M =
[[0.8, 2.0, 0.6, 1.6, 2.5, 0.6, 1.6, 2.0, -0.4, 0.5],
 [1.7, -0.4, 1.3, -0.2, -1.0, -0.1, -0.1, -1.2, 1.1, -0.3],
 [1.6, 0.0, -0.4, 0.0, -1.1, -0.7, 0.9, -0.8, 1.1, -0.5],
 [1.8, -1.0, -1.5, -1.4, -1.2, -0.5, -0.1, -1.8, 1.5, -0.6]]
The 4th entry, reading row by row?
Answer: 1.6
The smallest entry in the first column?
Answer: 0.8
The last entry, reading row by row is -0.6
The smallest entry in the first row?
Answer: -0.4
The bottom entry of the column that holds the smallest entry?
Answer: -1.8
The largest entry in the first column?
Answer: 1.8
The third entry on the main diagonal -> -0.4
The bottom entry of the column that holds the largest entry: -1.2
The first entry on the diagonal from the top-right corner -> 0.5
The 2nd entry from the end, reading row by row -> 1.5
The 4th-last entry, reading row by row?
Answer: -0.1
The second entry in reading order -> 2.0
The entry just right of 2.5?
Answer: 0.6
The entry directly above -0.6?
Answer: -0.5
The 3rd smallest entry is -1.4
The second entry on the diagonal from the top-right corner?
Answer: 1.1
The entry directly below the largest entry?
Answer: -1.0
The entry just left of -0.8 is 0.9
The entry just right of -1.1?
Answer: -0.7
The entry directly above the smallest entry?
Answer: -0.8
The entry directly above 1.8?
Answer: 1.6
The entry just right of 1.8?
Answer: -1.0
The largest entry in the first row?
Answer: 2.5
The 5th-last entry, reading row by row is -0.5

((4.35, -2.68, -0.60, -1.77, -2.16, 2.55, -3.67, 3.84), (4.62, 2.76, 4.19, -4.43, -3.02, 1.43, 2.72, 5.03), (2.34, -1.43, -4.52, 4.80, -3.79, 2.23, -5.23, 2.37), (4.95, -1.14, -3.14, -1.36, -1.88, -5.81, 1.72, 5.16), (2.99, -3.32, 3.42, 0.38, -3.02, 1.15, -4.88, 4.82))
The entry just left of 4.80: -4.52
The entry just left of 2.23 is -3.79
Report the entry just left of 2.76.
A: 4.62
The entry just right of -1.36 is -1.88
Report the entry just right of -5.81.
A: 1.72
The entry just left of 4.82 is -4.88
Report the entry just left of -3.32.
A: 2.99
The entry just right of 2.72 -> 5.03
Report the entry just right of -1.88.
A: -5.81
Report the entry just right of 4.62.
A: 2.76
The largest entry: 5.16
The entry just right of -5.23 is 2.37
Report the entry just right of -1.14.
A: -3.14
Report the entry just left of 2.55.
A: -2.16
Report the entry just right of 0.38.
A: -3.02
The entry just right of 3.42 -> 0.38

1.649,-1.290,-1.270,-0.346,-0.554,0.988,0.863,1.813,0.960,1.471,-1.557,1.226,1.824
-2.694,1.067,0.623,0.588,0.290,-1.388,-2.355,-1.390,0.498,-2.197,-0.010,-0.821,-2.096
-0.889,1.697,0.128,-1.410,-1.535,0.419,0.746,1.249,1.292,0.714,1.369,1.189,0.384
0.914,-1.478,-1.676,-0.228,-1.270,-1.243,-1.227,-0.319,-0.151,0.711,-2.257,-1.980,-1.646
The entry directly above 1.249 is -1.390
Find the smallest entry in the first column.
-2.694
Find the bottom entry of the column that holds the smallest entry.
0.914
Find the entry just left of 0.623.
1.067
Find the last entry, reading row by row.
-1.646
The fifth entry, reading row by row: -0.554
Find the fourth-last entry, reading row by row.
0.711
The entry in the top-left corner is 1.649
The third entry on the main diagonal -> 0.128
Find the entry just left of -1.646.
-1.980
Find the second entry, reading row by row.
-1.290
Find the entry in the top-right corner.
1.824
Find the fifth-last entry, reading row by row.
-0.151
Find the smallest entry in the last column.
-2.096
Find the smallest entry in the first row.
-1.557
Find the entry just left of -2.096.
-0.821
The entry just right of 0.711 -> -2.257
Find the entry just right of 0.714.
1.369
Find the entry directly below -1.390.
1.249
The 2nd largest entry: 1.813
Find the entry directly above 0.714.
-2.197
Find the entry directly above -1.478.
1.697
The entry directly below 0.746: -1.227
Find the entry directly below 1.697.
-1.478
Find the 2nd smallest entry.
-2.355
The entry just left of 0.746 is 0.419
Find the entry just right of 0.623.
0.588
Find the entry just left of -1.243.
-1.270
Find the entry directly above 0.588.
-0.346
